Small tables with named rows and columns. After each table, cells are looked up by row and column.

zetesa:
	dib	voz	teduze	keso	mir	vaded	puv	ritulo
kavo	12	43	51	30	25	24	36	29
kot	21	74	36	47	16	52	47	52
zugu	45	12	3	28	25	35	21	28
reravok	32	78	37	51	13	62	49	58
lidudad	45	23	3	32	24	42	25	38

What is the voz of lidudad in zetesa? 23
What is the puv of reravok in zetesa? 49
What is the keso of kavo in zetesa? 30
What is the dib of kavo in zetesa? 12
What is the puv of lidudad in zetesa? 25
What is the vaded of kavo in zetesa? 24
What is the puv of kot in zetesa? 47
What is the dib of lidudad in zetesa? 45
What is the mir of kot in zetesa? 16
What is the vaded of lidudad in zetesa? 42
What is the teduze of zugu in zetesa? 3
What is the teduze of lidudad in zetesa? 3
What is the teduze of reravok in zetesa? 37

luv
|  | tuvaz | fip | mevo | bami | dudenok |
|---|---|---|---|---|---|
| nuzagip | -78 | 559 | 66 | -8 | 672 |
| pekupov | 176 | 746 | -74 | -530 | 767 |
| zibo | -72 | 773 | 12 | -128 | 678 |
| rad | 58 | 779 | -205 | -553 | 692 |
| turos | 187 | 803 | -162 | -542 | 463 |
| detubo | 343 | 756 | -191 | -629 | 581 |
| fetama | -82 | 682 | -61 | -195 | 953 |
| fuza | 2 | 290 | 155 | -82 | 814 |
| zod | 256 | 798 | -145 | -720 | 613 |
| fikenas | -133 | 591 | 196 | 118 | 864 |

What is the fip of detubo in luv? 756
What is the tuvaz of fetama in luv? -82
What is the bami of zod in luv? -720
What is the dudenok of rad in luv? 692
What is the mevo of pekupov in luv? -74
What is the dudenok of fikenas in luv? 864

rukotob:
	nez	nomalag	tir	vuf	biv
rugosos	35.77	-49.53	0.53	-34.36	-61.51
gemog	47.27	-24.77	-10.65	68.14	-4.17
kelomiz	-10.24	-8.27	11.72	9.57	10.16
vaf	70.27	-33.03	0.53	24.21	-18.51
rozazo	70.27	-0.01	56.46	-19.71	53.16

What is the tir of gemog in rukotob?
-10.65
What is the biv of vaf in rukotob?
-18.51
What is the nez of kelomiz in rukotob?
-10.24
What is the nomalag of rugosos in rukotob?
-49.53
What is the biv of kelomiz in rukotob?
10.16
What is the nomalag of vaf in rukotob?
-33.03
What is the tir of vaf in rukotob?
0.53
What is the vuf of rozazo in rukotob?
-19.71
What is the biv of rozazo in rukotob?
53.16
What is the nez of gemog in rukotob?
47.27
What is the vuf of kelomiz in rukotob?
9.57
What is the nomalag of rozazo in rukotob?
-0.01
What is the nez of vaf in rukotob?
70.27
What is the nez of rozazo in rukotob?
70.27
What is the tir of kelomiz in rukotob?
11.72
Row with the largest nomalag: rozazo

ril
columns: dosudir, bov, dukatuz, mered, basobi, vuzokik, luzipav, tafimup, nozil
bul: [155, 168, 180, 224, 151, 147, 124, 57, 173]
zam: [201, 172, 161, 209, 169, 157, 153, 152, 146]
tav: [219, 185, 172, 173, 156, 181, 184, 178, 158]
gudami: [186, 156, 167, 122, 171, 131, 204, 185, 178]
bav: [173, 184, 130, 127, 165, 144, 121, 203, 173]
rad: [126, 145, 176, 217, 162, 157, 171, 207, 132]
mumok: [200, 158, 171, 209, 179, 154, 143, 150, 110]
fizu: [174, 161, 176, 91, 163, 128, 200, 138, 183]

basobi of mumok = 179
mered of fizu = 91
basobi of bul = 151
bov of mumok = 158
bov of zam = 172
luzipav of bav = 121
tafimup of mumok = 150
dosudir of mumok = 200
dukatuz of tav = 172
tafimup of gudami = 185
vuzokik of fizu = 128
dosudir of fizu = 174
mered of mumok = 209
luzipav of zam = 153
mered of tav = 173
tafimup of tav = 178
bov of tav = 185
tafimup of zam = 152
vuzokik of mumok = 154
bov of rad = 145

